In the rows, 128 means zero.
Named turns come first, each shown by rows before and after it. Which turns, in which order, take the first row of each pair that follows to the second? Write the first one first, as in the answered first pair.
J:
[152 152 140 142 156  95 137 150 159 108 118 122 101 164 135 193  94 157
  78 145 169  68 121  88 175 175 116 119 124 120 115 181 134 164 132 176
 106 175]  ->  [149 152 115 126 151  95 123 145 175 119 118 118 106 159 142 192  98 180
  91 139 143  71 127 112 178 190 130 103 127 134  81 172 143 151 130 148
  94 185]
[115 112 105 139 131 143  98 128 134 168 146 135 149 153 123 108 135 129
 135 132 158  98  92 138 145 137 145 120 150 120  93 113 127 111 144 138
 117 148]  ->  [114 107 117 143 141 149 112 133 131 162 150 129 153 146 121  99 144 130
 137 126 166  99  83 129 134 132 139 124 149 117 111 115 117 104 157 153
 131 135]
[132 142 131 143 138 125 131 126 129 133 113 146 130 144 123 124 118 153
 144 126 109 128 123 116 131 136 126 119 136 141 106 117 146 141 132  97
 132 139]  ->  [126 140 134 136 139 136 137 125 127 134 124 155 133 142 122 112 125 158
 151 125 105 130 123 114 125 132 117 122 147 136 111 116 131 133 124  99
 137 130]
R:
[107 146 169 137 148 119 142 117 104 137 144 124 132 122 138 148 104 100
 126 173 163 126 143 123 117 133 138 162 129 124 112 133 108 164 143 144
 133 118]  ->  [110 129 180 134 147 140 146 113 110 146 137 115 119 114 130 138 127 125
 152 142 142 136 130 101 107 116 108 156 138 121 134 120  85 141 130 159
 142  91]
[136 138 105 120 121 141 106 129 101 126 163 122 154 102 141 102 106 159
 149  98  93 108 105 118 135 118 171 113 155 106 159  93  88  76 137 156
 157 124]  ->  [137 150  92 123 113 134  96 134 105 127 161 126 162 117 141 103  99 152
 145 118  93 106 113 131 142 141 189 108 152 104 132 102 103  94 137 133
 143 144]
[130 137 122 141 157 149 146 108 113  80 124 103 159 168 115 124 162 167
 120 125 130 129 178 121 151 103 153 143 120 154 115  94 119  98 113 138
 144 105]  ->  [130 139 121 140 148 144 136 101 120  90 129 104 151 170 115 130 156 168
 120 120 125 132 180 129 156 108 156 140 121 151 102  92 124  99 110 127
 143 108]
F:
[128 119 145 151 162 150 144 117 115 130 115 145 147 139 103 164  89  95
 108 103 154 121 101 142 112  82 159 137 162 101 147 112 100 148 145 166
 138 156]  ->  [146 128 141 164 144 141 152  99 120 130  95 149 145 142 105 176  91 100
 107 110 132 132 113 126 131  68 145 130 130 104 149 119 111 158 140 166
 128 150]
[137 118  67 113 111 117 138 135 119 123 119 129 162 155 147 150 127 165
 115 145 148 129 119 145 132 127 139 107 145 111 102 128 166 155 173 131
 117 120]  ->  [130 121  63 115 108 121 133 139 117 121 115 128 164 153 146 147 136 167
 119 148 148 124 114 153 128 133 142 113 146 116 108 111 172 157 172 132
 118 112]
[133 131 117 162  82 123 150 108 151 155 102 168 107 128 144 142 137  97
 132 133 119 177 148 134 164 103 132 148  92 140 144 109  95 150 110 103
 132 133]  ->  [119 130 101 144  95 130 140 109 155 168 116 172 118 117 138 128 153 111
 160 114 111 183 130 150 153 114 139 129 114 137 128 102  83 122 104  93
 130 136]
[135 145  63 132 119  94 124  69 132 161 146 107 149 159 151 129  97 203
 174 117 102 117 127 148 165 142 122  74 136 155  82  74 144 139 101 103
  98 148]  ->  [104 137  60 110 161 112 115  91 111 153 185 100 167 140 144 110 104 173
 173 124 142 100 110 171 147 160 154  77 176 149  87  84 124 130 115 105
 105 158]
Now pairs of rows:
(two turns a pair)
[125 100 134 118 121 116  76 119 112 138  66 147 133 151  76 105  53  67
  79 201 141  68 115 152 130 171 109 123  83 140 148 201 149 161 175 112
 143 141]  ->  [147  77 159 132 104 132  91  94 117 151  27 149  97 147  69 101  79 116
 121 151  99 109 104  94 115 140  43 116  62 137 180 181 116 124 149 143
 152  94]  R F
[106 192 133 155 119 112 119 112  75 120 127 112 209 120  82 139 108  54
  86 218 164 120 135 138  81 159 161  97 137 132 115 154 127 149 146 131
 106 146]  ->  [122 192 128 158 103 100 111 103  88 135 109 124 205 134  90 145 105  71
  95 212 146 135 147 132  98 162 158  82 110 135  98 151 146 158 140 115
  97 158]  J F
[126 167 131 147 154 147 100 122 142 110 109 153 144 142 138 134 154 116
 107 150 142 117 148 154 130 140 157 118 149 103 107 155 139 132 114 140
 116 160]  ->  [130 154 155 157 167 163 109 119 137 109  97 150 128 130 129 125 165 126
 130 115 133 130 140 120 112 120 116 116 149  98 145 148 105 105 107 159
 133 123]  R R
[145 129 113 112 130 139 124  98 182 139 153 112 130  96 113  85 181 178
 179  93  89 139  95 146 144 120 115 110 136 130  65 125 102  49  98 133
 117 137]  ->  [130 155 104 114 148 101 109 125 164 114 169  95 159 107 120 101 137 101
 102 164 141  98 112 186 146 146 181 135 142 125  42 149 143 105 131 102
 107 185]  R F
[124 147  94 125 113 103  91 142 117 131 141 128 157 147 146 122 119 121
 128 169 117 129 147 164 147 158 178 125 139 130  71 150 148 144 136  85
  90 182]  ->  [100 126 107 112 148 125  97 158 100 123 171 128 165 123 140 103 124  94
 112 160 156 107 129 162 114 157 192 141 173 125  97 153 128 135 147 102
 117 174]  J F
[138 148 115 122 143 121 137 147 120 136 121 120 134 130 136 128 116  94
 126 136 149  91 152 141 135 128 155 128 121 138 109 141 154 140 154 129
 103 143]  ->  [156 144 104 123 125 123 136 139 130 158 107 129 128 138 146 133 121 123
 143 125 121 115 153 135 143 127 146 114 101 142  99 133 155 136 142 116
  93 138]  F F
[158 143 144 158 112 111 134 116 128 122  90 141 131 160 142 154  96 125
 106 156 121 134 161 104 142  99 116 151  69 126 138 139 162 161 124 129
 108 138]  ->  [157 130 126 142 106 134 128 109 143 150  93 145 118 142 142 135 129 183
 162 108  94 154 139 104 139  93  81 124  95 131 130 117 126 107 103 127
 111 114]  R F
[152 135 117 141  30 127 102  89 186 101  85 130 137 188 123  87 103 150
 134 159  89 220 175  87 154 135  94 116  68 138 117 123 122 121 154 122
 123 113]  ->  [ 90 110  99  90 100 173  77 132 171 108 159 128 168 145 111  29 140 141
 163 124 136 207 120 145 117 182 140 101 187 132  99 112  76  75 164 116
 131 126]  F F
[118 105 130 113 130 169 125 141 131 149 137 123 108 110 134 111 157 165
 192  79 106 142 114 121  95 124  90 106 158 137 129 117  69  72 102 164
 133  95]  ->  [ 90 128 107 101 149 149  95 162 116 145 180 124 153 126 141 114 120 114
 152 127 151 104 117 179 110 169 178 122 185 133  81 134 109 108 132 122
 110 154]  R F
[150 176 107 160 103 122 131 130 130 120 106 119 141 135 154 146  58 122
  89 190 126 127 163 133 171 119 196 130  84 140 107 148 150 179 135  72
 131 142]  ->  [148 153  86 125 104 136 107 129 150 160 126 131 150 125 147 116  91 185
 159 142  89 147 140 161 176 144 187  92 126 148  64 126 120 128 114  58
 130 142]  F F
[135 159 159 114 150 149 164 118 126 140 110 126 107 114 146 133 132 149
 145 116 102 146 129 106 134 134 111 119 137 118 142 102 127  96 112 120
 141 101]  ->  [121 156 161 111 168 152 169 127 116 120 128 117 117 106 144 130 125 122
 132 127 130 135 119 117 121 147 131 128 155 113 144 110 122  97 123 127
 150 106]  F F
[137 132 140 141 106 136 145  98 119 126  95 130 108 122 127 138 142 139
 153 111 111 154 129  95 127 103  87 124 118 114 138 128 111 127 100 145
 124 111]  ->  [112 118 130 115 137 155 138 123 115 128 135 122 121 111 124 117 157 125
 161  99 132 136  98 119 107 129 111 121 171 117 136 122  93 109 110 155
 141 112]  F F
[126 126 159 137 136 131 149 122 128 108 110 121 110 126 126 136 120 109
 105 127 146 132 112  84 123  96 114 149 111 119 169 142 122 122 133 162
 144 103]  ->  [146 136 145 143 111 113 143 108 141 120  97 132 105 143 142 148 114 141
 111 139 116 142 131  89 144  95 105 131  93 133 138 135 143 128 121 149
 121 115]  F J
[143 113 137 136 148 155  91 142 136 169 203 179 140  85  75 144 133 166
 149  80  74 122 160 187 124 138  96  92 136 104 149  85 157 119  69 166
 155 185]  ->  [133 129 131 135 157 141  88 153 130 152 221 176 156  99  84 160 108 122
 101 122 107 100 165 202 132 148 125 114 124  96 148 105 178 153  89 150
 152 214]  R F
[109 144 111 117 145 139 133 115 106 119 156 163 133 116 123 112 109  96
 114 138 155 102 134 135 103 170 138 128 141  99  97 152 141 121 102 112
 131 158]  ->  [122 152 100 121 127 130 129 114 110 123 144 165 128 136 134 114 106  97
 110 151 149 108 137 145 119 170 139 121 124 106  95 152 156 133 107  97
 117 164]  F J
[126 150 151 104 168  75 113 155 106  76 206 137 144  79 149 114 111  78
  43 154 151 133  65 143 145 174 178 161 118 147 154 141 162 143 151 131
 216 110]  ->  [169 145 179 141 127  77 142 124 120  87 141 145 101  87 149 136 127 122
  78 115 101 178  79  75 144 126  94 155  55 141 194 122 152 115 122 160
 221  64]  F R
[103 142 141 121 148 165 102 137 139 159 157 113 161 118 126 114 130  88
 120 126 148 110 147 145 120 148 170 134 122 118 104 150 119 142 163 125
 126 130]  ->  [110 153 131 126 131 155  95 133 143 152 140 119 159 127 131 131 125  90
 107 146 129 109 162 142 134 144 170 135 100 121  97 153 146 152 161 118
 115 128]  F J
[ 61 118 125 127 156 109 154 121 110  92 146  97 131 105 123 123  88  99
  94 194 132 145 107 133 110  93 136 140 152 105 173  80  88 110 167 149
 175 157]  ->  [106 131 125 153 106  94 154  89 131 103  99 106 111 121 134 140  82 143
 113 188  73 172 139  99 135  68  93 118  89 114 167  69 111 121 153 147
 158 146]  F F
[101 127 148 121 157 139 138 139 117  98 123 112 126 128  88 134 131  99
 122 110 172  90 111 129  94 105 138 125 152 153 137 132 118  83 130 173
 129 121]  ->  [133 145 151 150 117 125 143 117 130 103  81 116 108 155 105 165 123 119
 118 118 139 113 140 101 119  79 110 129  95 155 126 138 146 103 121 176
 115 112]  F F
[107 124 140 144 121  97 154 124 121 117 142  56 151 118 133 149  86  89
  68 171 220 115 131 109 198 122 123 133 144 170 163 126 158 143 181 131
 122 101]  ->  [147 124 144 163  82  90 170  94 144 136 108  65 127 125 131 167  98 143
 110 141 166 148 144  76 207  97  72 122  99 176 168 114 158 136 161 141
 120  71]  F R
[109 108 115 122 162 128 126 146 125  98 158 131 160 104 120 107 105  82
 105 135 166 118 110 161 146 157 173 137 161 133 133 142 116 133 160 110
 132 147]  ->  [158 124 124 157 107  97 149 114 144  96  99 140 145 132 134 148  92 102
 105 152 122 149 150 119 168 119 134 130  79 145 138 144 152 164 152 110
 111 134]  F F
[110 139 151 136 151 120 142 172 110 113 123 123 159 143 132 128  96  98
  71 164 166  94 130 116 128 136 130 154 138 137 145 112 176 164 141 128
 124 120]  ->  [130 147 132 135 112  98 127 166 128 125 107 132 160 159 144 143  91 126
  85 172 124 108 143 119 158 137 132 142 117 147 108 109 196 173 131 108
  99 129]  J F
[ 71 139 107 125 138 133  96 143 128 133 135 146 135 137 112 103 148 133
 155 156 125 129 108 158  78 141 197 124 179 177 128 154  95 167 138 167
 153 143]  ->  [ 88 127 140 148 144 141 118 134 123 113 117 142 113 128 110 117 146 124
 139 149 126 134 114 119  66 104 157 145 154 159 175 156  84 168 134 195
 173 112]  F R
[129 133 114 150  88 106 123 121 141 127 113 120 141 138 151 154 105  93
 114 159 125 119 142 133 144 123 130 117 109 126 105 149 147 163 138 103
 121 144]  ->  [138 112 144 156  93 125 147 122 139 126 104 117 117 114 141 152 136 113
 135 117 117 132 130  89 122  99  82 116 107 118 156 137 115 138 120 140
 144 104]  R R
[119 125 125 113 117 131 125 118 122 135 119 115 130  94 175  88 147 151
 168  85  90 156 122 121 129 118 130  87 129 127  94 123 108  76 115 115
 110 141]  ->  [102 141 118 108 125 106 116 130 112 113 135 111 152 110 173  98 117 104
 116 130 122 120 129 153 137 136 181 105 139 126  72 141 129 107 137  94
 103 174]  R F
[128  98 142 102 163 173 150 136 118 131 131 132 103 106 105 120 171 130
 167  88  93 145  93 114 101 122  63  94 108 139 174  90  72  80  92 136
 113  81]  ->  [ 98 114 103  76 178 162 110 165 109 140 184 136 148 108 103 111 159 104
 145 127 126 118  89 181 119 179 149  91 155 141 119 105  98  98 121  91
  96 141]  R F
[121 127 115 122 111 121 144 130 152 146  98 109 105 137 119 148 116 156
 148 139  94 145 134 110 140 118  73 111  96 113  89 103  88 127 136 121
 141 118]  ->  [ 83 115 120  97 157 142 132 155 132 138 141  97 119 113 106 117 129 129
 135 130 139 120 109 142 111 144 108 108 155 113  85 109  67 110 150 127
 155 127]  F F
